In the rows, zero is written as 128.
The rows of T fall into 4 groups, which share some directions, and each row is roughly a mix of its group's hidden directions.
T (124 x 11):
[[116 130 169 144 127 121 100 173 130 165 133]
 [118 119 103 134 165 167 117 143 113  85 140]
 [141 170 160 120 134  98  98 142 132 105 155]
 [101 168 177 128 123  92 132 133 137 133 118]
 [ 94 156 181 124 143 109 107 149 128 125 122]
 [ 99 131 137 162 164 162 124 148  94 130 118]
 [117 130 129 132 110 101 115 117 173 180 122]
 [108 149 178 150 137 108  99 159 131 114 130]
 [111  89 125 146  84 137 145 136 127 122  86]
 [130 106 111  85 147 164  97 139 125 125 157]
 [124 156 154 133 147 114 127 132  96  72 131]
 [148 165 106 105 142 125 132  99 159  90 128]
 [149  97  81 148 124 155 149 149 118 112 142]
 [131 160  96 125 149 133 144  88 114  87 123]
 [ 87 116 175 123 108 123 116 134 114 148  97]
 [151 172 122 126 169 144 108 147 136  96 132]
 [155 136  82 109 133 120 151  97 136  91 131]
 [ 89 137 131 115 122  76 154 105 125 129 104]
 [157 169 114 138 127  90 139 105 145 123 160]
 [132 159 125 105 176 156  97 125 132 143 150]
 [146 165 132 125 159  84 140 134 146 143 159]
 [102 154 180 147 133 111 108 145 111 137 107]
 [150 126 129 101 135 116 138 134 133  69 164]
 [ 88  86 130 109 135 149 127 157 137 157 148]
 [151  96 108  80 118 132 111 116 134 164 121]
 [111 148 138 162 132  90 153 124 109  86 136]
 [ 79 134 132 150 135 143 132 117 108 170 101]
 [141 107 103 141 107 102 132  97 155 172 117]
 [116 148 130 181 130 147 136 130  89 121  99]
 [138 163 138 137 155 139 127 155 114  73 133]
 [155  91 108 122 135 169 128 147 102 102 144]
 [103  92 123 109 124 161  91 118 140 157 107]
 [ 95 139 168 123 168 122 103 135 112 151 108]
 [122 135 154 153 105 105 110 124 129 180 101]
 [157 148  93 119 133 119 150  93 134  87 142]
 [136 102  74 134 138 171 138 131 139 115 144]
 [120 147 113 158 127 136 182 104 113 101 117]
 [143 125 175 136 126 112 106 164 118  93 147]
 [138 110 108 154  97 182 148 141 129 142 132]
 [126  87 118 132 102 113 123 105 146 168  95]
 [149 171 140 150 142 121 146 159 126 101 161]
 [115 121 122 107 155 179  95 134 137 160 132]
 [131 101 124  74 142 119  99 130 156 140 150]
 [140 137 125  73 161 118 108 108 150 140 109]
 [121 138 185 142 131 125 111 165 101 111 125]
 [152 167 133 118 156 105 110 111 117  98 161]
 [116 153 151 107 129  72 116  96 121 115 127]
 [140 148 134 140 108  76 152 103 112  97 124]
 [104 152 176 146 109  93 125 125 120 130  98]
 [112 142 146 123 144 149 136 125  67 128  96]
 [106 119 131 141 123 151 116 134 125 190  98]
 [110 175 126 139 127 119 176 109 123 100 120]
 [109 104 155 128 120  79 156 125 108 154 111]
 [129 118 147 137 118 120 118 161 142 185 159]
 [131 130 134 135 104  62 143 100 134 124 115]
 [141 124 130  82 129  91 111  88 115 149 117]
 [ 96 109 134 130 101  88 159 127 111  94 119]
 [140 147 128 116 129 108 105  69 130 160 116]
 [113 144 166 118 153  75 105 140 139 119 130]
 [135 118  96 101 138 175 118 101 108 151 110]
 [146 108 101 168  96 138 137 133 161 156 133]
 [100  84 141 106 116 141  99 127 125 158 100]
 [135 116  98 169 125 175 151 147 122 111 133]
 [116 135 130 182 102 125 161 137 112 100 144]
 [149 164 127 131 164 146 125 160 124  93 154]
 [165 115  87 123 111 160 130 141 161 115 146]
 [ 97 112 123 100 120 155 157  97 102 104 109]
 [143 143 132 127 159 136 132 163 122 106 183]
 [125 167 135 157 120 112 157 122 149  82 138]
 [137 152 142 134 120  85 148 134 170  94 139]
 [132  85 135 104 146 120  99 163 130 166 125]
 [129 155  84 145 140 128 161  82 125 127 129]
 [ 91 105 119 103 122 139 111  92 120 167 111]
 [106 109 125 100 152 146  90 129 153 168 131]
 [134 163 123 124 158 172 118 142 108  90 131]
 [130 139 121 104 154 165 133 152 112 103 173]
 [162 140 124 131 152 109  93 145 176 139 129]
 [104 122 151 133 119 109 171 104 106 157  97]
 [137 125  74 117 152 163 145 112 126 129 157]
 [134  94 119 108 135 167 103 145 123 173 119]
 [151  99 114 106  91 157 106 132 141 164 137]
 [145 145  88 126 155 180 127 123 137 104 126]
 [124 124 135 150 132 179  97 169 134 141 140]
 [134 166 128 117 166 152 139 128 117 162 164]
 [137 155  95 142 169 160 138 138 115  97 140]
 [142 151 106 142 167 162 133 158 118 101 150]
 [148  94 131 143 101 103 124 141 158 173 125]
 [123 136 119 117 165 172 104 161 153 146 124]
 [112  98 163 149 117  93 127 167 120 148 136]
 [ 91  96 123 121 108 167 129 122 122 152  92]
 [110 108 107 103 150 168 118 121 105 163 106]
 [ 90 141 156 137 149 160 123 154  97 138 104]
 [146 109 123 116  89  97 160  90 143 114 118]
 [116 146 135 142 171 173 100 156 132 125 124]
 [112 101 119 109 101 111 122  80 136 159 105]
 [133  88 137 133 117 116 141 149 138 162 177]
 [109 126 162 155 120 127 129 168 126 176 131]
 [131  96 134 134  91  84 129 100 142 155 118]
 [ 99 115 122 103 155 180 110 140 103 119 127]
 [136 102  74 113 131 146 142  86 133 128 120]
 [140 151 134 141 124 109 155 131  96  75 149]
 [147 106  72 127 127 134 149  89 142 132 122]
 [118 162 121 112 179 156 116 159 138 119 131]
 [155 124 145 131  98  76 111 118 156 146 137]
 [140 129 122 129  84  83 159 103 134 108 141]
 [ 99 138 134  85 147 112 120 131 176 129 149]
 [112 150 165  96 140  92 105 103 130 144 112]
 [143 160 120 136 156 180 132 160 119 110 130]
 [105  89 124 120 123 166 118 139 142 174 118]
 [130 186 125 108 174 131 118 113 123 127 132]
 [ 98 111 123 112 165 173 103 153 120 135 126]
 [127  80  93  99 114 146 136  96 135 143 120]
 [141  96  75 139 127 143 112 118 161 148 139]
 [160 140  94 130 108 132 140 126 162  87 152]
 [185 139 126 161 107 159 129 120 112 120 133]
 [ 98 153 155 128 170 117  91 126 102 123 122]
 [172 183 128 141 143 128 137 109 112 120 141]
 [104 168 113 127 142 127 169 116 141  88 135]
 [161 106 112 113  98  95 133 101 159 144 144]
 [ 90 130 145 141 150 165 117 162 104 151 121]
 [117 162 177 119 125  80 120 121 122 126 118]
 [ 88  89 123 114 130 165 113 158 139 133 112]
 [155  96 116 135 100 113 106 120 153 174 129]
 [136 108 123  87 120 107 107 104 143 176 123]]
Each list below has three rows that fit no group; the rest each fit one group, if only roughly. Name those rows in the order they come.
    k_679: [163 129 138 137 134  87 124 147 163 149 161]
    k_604: [124 107 116 126  95 107 144  78 137 144  95]
    k_584: [137 109  92 130 129 177 162 141 125 104 143]
    k_583: [118  97 130 132  91 114 149 109 142 178 118]
    k_93: [133 158 122 131 182 165 114 153 114 125 131]
    k_630: [131  95 106 137 139 170 118 165 149 119 155]
    k_941: [107  98 145 133  95  74 151 124 127 129 133]
    k_287: [126 100 122 112  90  81 143  98 138 136 114]
    k_913: [109 174 165 148 132  88 118 120 123 118 116]
    k_264: [101  76 129  96 117 153 127 120 120 153 109]
    k_781: [139 153 118 108 106  93 138  79 132 101 132]
    k_646: [122 128 133 106 114  92 136  84 114  84 136]
    k_784: [102 125 119 115 140 159 102 127 151 159  83]
    k_993: [150 154 112 113 103 105 144  91 151  95 141]

k_93 k_287 k_646
    k_909: [136  94  90 110 126 155 135 138 167 140 154]
    k_529: [151 166 106 117 169 146 129 141 121 102 156]
    k_373: [137 106 100 122 135 190 128 132 119 155 115]
    k_701: [116 130 163 105 137 120  96 125 100 169 102]
    k_258: [105 140 165  93 161 116  96 146 130 111 139]
    k_612: [116 151 183 127 120  95 120 158 111 116 131]
    k_191: [172 117  84 124 120 116 135  96 143 142 151]
    k_395: [129 135 113 123 152 196 111 130 123 144 113]
    k_850: [113  95 134 138  83  87 150 107 122 128 114]
    k_586: [112 128 137 131 156 172 124 167 102  99 117]
    k_474: [124 159 107 174 126 124 156 110 122  89 122]

k_529 k_612 k_191
    k_55: [144 101  96  84 135 163 122 108 147 125 112]
    k_603: [143 125  94 129 151 192 121 136 133 131 122]
    k_170: [135  93  95 122 135 182 143 147 119 118 139]
    k_527: [137 176 127 130 154 144 137 137 103  82 131]
    k_875: [130 154 167 169 107  86 121 130 125 121 120]
    k_663: [166 125 117 129  97  83 131  89 135 138 128]
    k_971: [133 117 136 103 111  61 141 107 129 128 127]
    k_693: [135 154 177 143 141 135 107 171 113 138 138]
    k_282: [147  90  90 117 131 170 133 145 141 121 152]
    k_776: [143 140 112 115 155 164 137 144 116  78 149]
    k_273: [101 151 157 111 134  79 119  99 124 145 112]

k_55 k_693 k_273
    k_234: [100 138 175 129 123  76 117 126 110 132 127]
    k_523: [152 179 129 126 161 108 127 133 127  95 150]
    k_691: [ 96 144 126 104 135  93 121  90 135 141  91]
    k_28: [122 124 122 144  99  81 137  89 151 132 101]
    k_202: [134 122 118 116 153 185 111 153 130 163 128]
    k_867: [123 122 120 127 129 198 107 127 120 142 103]
    k_81: [117 103 102 126 113 117 136  90 143 181 123]
    k_164: [140 144  98 142 115 112 164 104 127  80 141]
    k_221: [119 159 154 143 113  76 121 102 131 143 107]
    k_526: [111 130 127 106 175 151 107 165 142 136 153]
    k_519: [160 129 136 149 104  72 143 113 126 116 147]
    k_739: [127 162 154 126 155 115 130 155 119  81 149]
    k_992: [ 98 121 124 117 113 152 122  89 116 154  83]

k_28 k_202 k_739
    k_714: [155 141 110 127 110  85 135  82 149 113 124]
    k_768: [130 125 162 140 101  69 126 119 115 110 116]
    k_698: [130 107  94 150 137 180 152 135 103 134 118]
    k_361: [136 132 147 145 115  75 149 119 156 153 151]
    k_413: [100 166 153 130 135  88 138 126 121  88 129]
    k_259: [142 170 127 122 166 103 123 144 136  90 147]
    k_33: [154 170 150 141 122  83 124 136 143 119 155]
    k_566: [141  84 104 129 101 128 149 115 148 170 127]
    k_711: [104 121 160 120 143 129  86 141 115 169 106]
    k_87: [144  96 110 116  94 100 130  88 151 142 112]
    k_428: [122 113 121 140  94 169 136 110 115 139  80]
    k_49: [ 97 142 165 137 141 142 126 157 100  99 100]
    k_487: [141  91 104 113 119 169 104 137 112 163 128]
    k_657: [127 143 143 126 119  64 149 116 144 100 135]

k_768 k_361 k_413
    k_962: [137 133  87 116 145 138 149 116 141  79 156]
    k_644: [103 158 167 116 150  87 112 108 117 127 116]
    k_681: [102 141 158 145 145 161 134 170 105 105 125]
    k_83: [161 167 108 138 148 121 139 136 136 114 176]
    k_66: [115 109 134 139  80 113 152  82 129 141 113]
    k_981: [ 91 104 141 127 136 146  92 133 112 151  87]
    k_687: [130 159 155 138 125  80 116 100 102 125 104]
    k_54: [111 112 132 116 112  83 132  92 140 170 122]
    k_914: [126 119 135 119 118  70 127  95 142 164 126]
    k_573: [157  90  86 118 109 121 135 101 156 142 128]
    k_984: [116  95 133 130 105 109 105 110 143 176 101]
    k_786: [132 148 128 127 150 152 157 153 108  78 149]
    k_713: [ 92 135 179 126 144 102 120 141 106 145 107]
    k_78: [ 89 130 129 122 161 169 107 144 114 152 108]
    k_36: [ 95 114 158 140 128  72 132 138 113 134 107]

k_66 k_713 k_36
    k_67: [106 112 105 140 139 188 149 149 118 134 121]
    k_918: [146 132  88 139 131 191 130 128 133 115 131]
    k_111: [159 107  82 138 122 117 142 107 159 156 139]
    k_152: [131 109 134 132  95  67 131  97 133 128 126]
    k_915: [165  90 100 128  99 137 135 118 132 168 126]
    k_89: [113 138 169 146  98  78 133 132 136 109 116]
    k_816: [142 152 111  91 131  99 132  82 138 103 121]
    k_421: [116 143  96 177 137 161 152 133 126 101 127]
    k_433: [151 121 111 142  87 106 155  97 119  93 138]
    k_157: [134 125 127  90 128  86 100 106 161 152 139]
    k_364: [130  85 128 104 125 108 108 118 125 180 112]
    k_398: [118 109 151 126 101  95 101 118 144 172 109]
    k_975: [142 132 135 114  93  71 137 112 152 113 143]
    k_969: [148 164 160 130 128  97 117 145 131  82 134]

k_89 k_433 k_364
    k_342: [119 158 150 103 157 137 114 155 119  83 142]
    k_149: [139 144 134  92 155 124  94  87 114 156 124]
    k_326: [151 129 150 165  89  93 155 132 144 125 140]
    k_461: [116 129 124 131 148 191 111 127 110 156 110]
    k_742: [150 184 129 129 160  99 140 129 126 109 146]
    k_544: [ 99 143 171 147 149  86 117 150 118 117 131]
    k_903: [136 125 142 112 100  62 130 121 142 118 144]
    k_203: [109  92 126 110 127 125 108 124 156 183 132]
    k_833: [116 156 128 122 122  93 150  84  98 104 114]
    k_312: [ 97 123 157 107 153 164 115 163 105 137 119]
    k_141: [108 167 165 135 147 140 128 161 102 104 139]

k_342 k_149 k_326
    k_832: [140 110 119 143 127 181 110 153 150 156 106]
    k_822: [150 111  84  97 129 127 113  93 148 141 152]
    k_588: [166 162 115 131 135 107 134 120 138  78 145]
    k_106: [157 123 121 125  97  89 127  99 149 167 123]
    k_236: [110 144 117 119 150 192 118 127 115 133 103]
    k_977: [146  98  95 135 114 183 126 125 120 148 114]
    k_720: [123  82 144 118  93 111 111 119 142 157  99]
    k_412: [107  78 153 127  90 130 132 135 111 152 109]
    k_606: [133 136 119 114 166 165 107 164 118 118 163]
    k_261: [159 119  78 148 121 162 153 115 120 122 142]
    k_369: [153 143 141 121 116  70 125  94 119 108 128]
    k_390: [130 110 118 151 140 182 114 171 133 142 129]
    k_18: [166 136 127 102 121  90 106 113 150  96 147]
    k_793: [135  88 101 102 111 120 108  93 148 155 119]
    k_818: [150 133 107 100 116 102 136  81 137  93 139]

k_977 k_412 k_261
    k_208: [145 137 128 181  90 135 152 148 128 111 146]
    k_96: [130 154 146 101 135  73 121 112 157 110 132]
    k_19: [159 102 106 136  94 110 135 122 170 149 146]
    k_347: [138 128 131 140 133 154 143 164 101  84 163]
    k_823: [133 114 129 119 117  96 108  95 158 177 124]
    k_618: [130 116 109 129 126 196 133 153 110 129 119]
    k_611: [134 136 127 142 129 157 138 163 105  72 140]
    k_675: [157 150  90 137 155 147 155 127 127  93 146]
    k_407: [123 152 136 156 146 175 124 162 104 107 130]
    k_60: [136 137 114  86 114 141 104  77 114 145 116]

k_208 k_618 k_407
    k_382: [103 126 152 158 128 143 100 156 131 172 108]
    k_609: [140 151 129 125  95  90 146 105 159  95 139]
    k_145: [121 125 160 127 119 127 103 133 107 182  96]
    k_622: [134 169 130 115 173 133 122 142 116 100 163]
    k_696: [126 169 126 115 178 131 118 150 127  96 146]
    k_628: [138  95 115 104  93 104 134  85 147 138 117]
    k_771: [ 90 164 143 160 153 136 125 132 101 109 105]
    k_100: [155 102  75 138 133 146 156 128 146 145 143]
    k_498: [120 141  82 127 159 164 152 106 110 113 136]
    k_554: [177 144 138 117 133  98 113 132 157  93 142]
    k_772: [140 156 111 122 165 130 136 136 108  81 160]
    k_683: [144 127  94 113 114 188 134 106 132 141 121]
    k_108: [131 140 139 135 108  67 147 122 142  97 144]
    k_272: [151 106 109 169 107 171 144 144 111 137 124]
    k_393: [138  91 145 116  92  75 128 127 141 122 137]

k_554 k_772 k_393
    k_634: [129 140 150 172 141 136 126 181 126 149 117]
    k_863: [142 143 168 129 108  81 117 111 105 144 108]
    k_426: [143 112  94 151 122 177 154 132 100 134 116]
    k_448: [155 166 112 128 141 157 141 142 149  90 152]
    k_752: [140 107 109 113 123 181 138 158 140 105 152]
    k_959: [ 97 142 168 107 142 118 110 128 101 156  98]
    k_801: [ 92 111 121 124 122 182 129 135 101 105 107]
    k_376: [104 107 117 121 133 179 106 137 139 148  92]
    k_895: [165 160 128 144 149 104 130 158 144  94 146]
    k_130: [161 186 125 137 151  99 129 116 140 122 129]
    k_447: [144 153 131 148 107 106 173  99  96 118 133]
    k_938: [123 158 102 115 124 125 164  98 145  87 148]
    k_952: [ 87  99 128 125  94 124 140 115 111 107  89]

k_448 k_752 k_938
